One turning vector, and how many steps it has turned:
The counts run from 0 to 693.
-.30, -.54, .29, -.11, .20, .10, .02, .24, -.12, -.42, -.12, -.07, -.62, .16, .01, -.24, .03, -.32, .43, -.12, .15, -.19, .44, .11, -.20, .23, -.07, .09, -.16, .00, .06, .27
488
.07, .17, .04, -.26, -.26, -.22, -.04, .22, .19, .02, .14, -.18, -.49, -.09, .12, .23, .10, .51, .26, -.34, .05, -.63, .33, -.21, .31, .12, -.05, .18, -.18, .09, -.28, .16
226
.25, .12, -.04, -.16, -.19, .46, .36, .11, .07, -.09, -.07, .41, -.09, -.62, -.44, .20, .14, -.39, -.08, .05, -.11, .01, -.02, .60, .02, -.28, .05, .12, -.11, .00, .28, -.17
585
-.32, .01, -.01, .00, .10, -.19, -.04, .29, .14, .06, .13, -.01, .42, .76, -.46, .31, -.28, .15, .15, .16, .23, -.36, .23, -.02, -.16, -.24, .14, -.17, .06, .41, .11, -.24
387
.12, -.54, .38, -.25, .33, .14, .03, .13, .13, -.28, .06, -.12, .01, .21, .15, .03, -.08, -.36, .32, -.15, .19, -.34, -.08, .35, -.25, .16, -.16, .22, -.28, .32, .28, .00
489
.28, -.21, .03, -.04, .10, -.02, -.43, .15, -.44, .15, -.02, -.21, -.10, .03, .36, .43, .29, -.09, -.06, -.30, .02, -.23, .19, .28, -.49, .28, -.12, .01, .38, -.19, -.19, .31
514
-.24, -.38, .17, .16, .27, .17, .00, .17, -.20, -.23, .14, -.36, -.51, .11, -.08, .30, .25, .19, .49, -.13, -.04, .31, -.06, .21, -.32, .35, .37, .28, .09, .02, -.06, -.09
403
.25, .32, .22, -.13, -.23, -.20, -.03, .10, -.01, .07, .16, -.38, .28, -.23, -.06, -.34, -.09, .06, -.47, -.16, -.02, -.12, .11, .01, .42, -.05, -.19, -.04, -.08, -.23, .37, -.11
209
-.42, -.05, -.11, -.09, .15, -.06, .33, -.19, -.60, .03, -.07, -.59, -.07, -.41, -.01, .05, .16, -.01, .03, -.27, .34, .02, .50, .24, -.05, -.41, .25, -.20, -.02, .27, -.09, -.19
455
.20, -.23, .21, .18, -.04, .35, .29, -.13, -.21, -.21, -.51, .39, -.12, -.21, -.33, -.13, .04, -.27, -.05, -.01, .09, -.07, -.08, -.14, -.33, -.09, -.12, -.39, -.13, .11, -.13, .31
14
-.10, -.07, .04, .31, .17, -.29, .30, -.33, -.20, -.35, -.10, -.07, .13, -.05, -.25, -.30, .36, .08, -.24, -.16, .11, .11, -.39, -.02, -.04, -.42, -.10, .04, -.43, .14, .35, -.23
371
-.23, .41, .01, .06, -.21, -.27, .13, -.05, -.25, -.02, .19, .02, -.61, -.22, -.63, -.32, -.06, .21, -.02, .07, -.28, .18, .02, -.35, .13, .04, .20, -.01, .09, -.15, .11, .23
296
.39, -.33, -.02, .02, .25, .10, .13, .00, .15, -.09, -.54, .11, .30, .27, -.01, .09, -.07, -.08, -.12, -.15, .25, -.09, .20, .35, -.04, -.48, -.12, -.28, .43, .11, .34, -.01
438
-.20, .16, -.10, -.33, -.21, .25, -.08, .33, -.28, -.20, .48, -.58, -.23, -.32, -.17, .10, .32, .27, .11, -.17, .17, -.08, .22, .09, -.10, .14, .40, .05, -.07, -.01, .06, -.33
61
-.23, .00, .01, .23, -.34, -.16, .31, -.57, -.38, -.36, .23, -.02, -.21, -.32, -.13, -.24, -.03, -.16, .03, -.11, -.20, .46, .00, .01, .22, .19, -.13, -.01, -.02, .00, -.04, .22
451
.33, .14, .03, -.05, .08, .10, .39, -.21, -.07, .17, -.14, -.51, -.03, -.43, .00, -.40, -.29, -.24, -.25, .29, -.02, .00, -.12, -.08, .17, -.31, .37, -.07, -.29, .34, -.10, -.07
375
.39, -.12, .36, .14, .01, -.32, .07, -.14, .16, -.11, -.35, -.21, .01, .11, .29, -.41, .04, .25, -.18, -.27, -.01, -.51, -.17, -.08, .31, -.13, -.49, -.11, -.54, -.05, .23, .30
544
.08, .08, -.13, .21, -.43, .02, .22, -.13, .36, -.30, .09, .64, .13, .07, -.20, .27, .06, .17, -.03, .19, -.12, .16, -.84, -.01, -.03, .17, .12, .14, .03, -.03, -.12, -.10
501
-.26, -.25, -.22, -.04, -.35, -.40, .07, -.12, .29, .21, -.28, .33, -.17, .18, .46, -.53, -.07, -.24, .01, -.05, .30, .44, .23, .07, .24, .45, -.04, .16, .15, -.28, -.09, .07
340
.36, .46, .02, -.14, .25, -.04, .16, -.24, -.13, .45, -.07, -.04, -.07, -.08, -.40, -.14, -.45, -.20, -.07, .47, -.20, -.21, -.13, -.17, -.33, -.09, .18, -.25, .39, .14, -.13, .28
615
.21, -.18, .19, .03, .12, .35, -.34, .34, -.21, -.17, -.01, -.07, -.12, -.26, -.23, .67, .21, -.11, -.16, -.06, .15, -.36, .11, -.01, -.64, -.09, -.05, .02, -.04, -.05, -.28, -.03
669
-.12, -.30, -.08, -.07, -.30, .36, .47, -.21, -.11, -.30, -.26, .32, -.51, -.25, .13, .30, .21, .17, .30, -.35, -.07, .18, -.05, .14, .01, .37, .13, .09, .25, -.05, -.18, .24
587
-.11, -.20, .14, .37, -.09, .02, -.20, -.26, -.33, -.40, .48, -.51, .62, .00, .12, .07, .02, -.11, -.38, -.05, .18, .23, -.17, -.04, -.24, .11, -.09, -.13, -.07, -.07, -.20, .13
367
-.73, -.21, .24, .28, -.09, -.18, -.08, .10, -.24, -.16, -.03, -.37, .13, .45, -.08, -.43, -.14, -.11, -.25, .32, .16, .10, .24, -.08, -.03, -.19, -.01, -.25, -.46, .02, .12, .17
50
.11, .15, .34, -.01, .15, -.15, .15, -.24, -.24, .15, -.21, -.39, -.25, -.40, -.06, .16, .09, .47, -.09, -.23, -.26, -.07, -.23, -.60, -.09, .39, .15, .22, .12, -.23, -.26, .17
613
-.09, -.34, .30, .31, .17, .23, .48, -.42, -.34, -.19, -.55, .12, -.16, -.37, -.05, -.07, .09, -.05, -.25, -.10, -.11, .18, -.30, -.12, -.25, -.05, .03, -.14, -.25, .21, -.16, .23
691
-.13, -.11, .28, .11, .43, -.38, -.12, .08, .19, .19, -.37, .17, -.06, .35, .17, .46, -.05, .40, .00, -.37, .01, -.43, -.15, -.29, -.12, .25, -.03, .31, .36, -.30, -.07, .05
594
.14, .07, .15, .25, -.37, .28, -.15, .29, -.05, -.08, -.02, -.02, -.23, -.32, -.33, -.15, .16, -.21, -.48, .55, .11, .46, -.16, .15, -.15, -.01, .10, .04, -.20, -.43, .05, -.01
161
-.07, -.13, .07, .31, -.11, -.04, -.38, .34, -.26, -.09, -.20, .10, .02, -.11, -.07, .30, -.05, -.28, -.51, .10, .36, .13, .33, .12, -.35, -.12, -.22, -.18, .16, -.58, -.14, .38
179
-.62, .15, .13, .05, .00, -.45, .01, .23, -.11, .19, .12, .34, -.54, -.13, .02, -.06, .22, -.26, .07, .15, .21, .19, -.18, .21, -.13, -.12, .37, .36, -.50, -.33, .11, -.25
241
-.43, -.02, .18, -.30, -.36, .10, .33, .11, -.01, -.37, .34, -.30, .05, -.23, -.20, -.07, .24, -.35, .15, -.29, .24, .08, .02, -.07, .05, .17, .11, .27, -.44, .12, .14, -.51
319
-.32, -.22, .24, .08, .05, -.35, -.03, -.18, .17, -.72, .08, .33, .04, .04, .15, .50, .12, .02, -.34, -.17, .24, .13, -.19, -.23, -.07, .01, -.13, .08, .15, -.33, .01, .14
182
.34, -.11, .04, .27, .02, .07, -.13, .04, .32, .30, -.09, -.39, .06, .42, .23, .19, -.61, .30, .23, .09, -.09, -.14, .26, .15, .33, -.05, -.08, .04, -.11, .41, -.25, .25
306
-.10, -.18, .13, -.35, .43, .11, -.06, -.01, -.03, .29, -.16, -.28, -.48, -.03, .34, .39, -.15, -.37, .29, -.30, .25, .04, .38, -.01, -.20, .24, .15, .50, .12, .01, -.30, .03
171
-.05, .07, .15, -.23, .27, -.27, -.06, -.13, -.58, -.15, .17, -.12, -.29, .04, -.13, -.23, .30, -.27, .04, -.05, -.05, -.30, .04, .08, -.42, .06, -.07, -.36, .15, -.02, .05, .52
617
.31, .14, -.15, .12, -.02, .11, -.58, .34, .34, .28, .22, .00, .31, .14, .13, .48, -.16, -.19, -.23, .28, .25, .15, -.05, .29, -.09, -.11, -.02, .20, -.06, -.19, -.10, -.26
497
.47, .09, .06, .10, .12, .13, -.06, .12, .12, -.11, .17, .12, -.60, .25, -.31, -.14, -.08, .12, .45, .49, -.48, -.07, -.41, .07, -.29, .07, .35, -.18, .12, .07, -.07, .40
144
-.15, -.03, .23, -.28, -.38, -.06, .32, -.06, .26, .04, -.42, .08, .49, -.10, -.02, -.09, -.19, -.49, -.43, -.07, .41, -.26, -.02, -.07, .17, .30, -.11, .13, -.30, .00, .16, -.25
338
.35, .30, .02, -.29, .20, -.07, .47, -.14, -.07, .36, -.16, -.26, .18, -.60, -.16, -.03, -.08, -.29, -.17, -.19, -.12, -.16, -.10, .33, .12, -.09, .12, .11, .24, -.08, .40, -.30
191
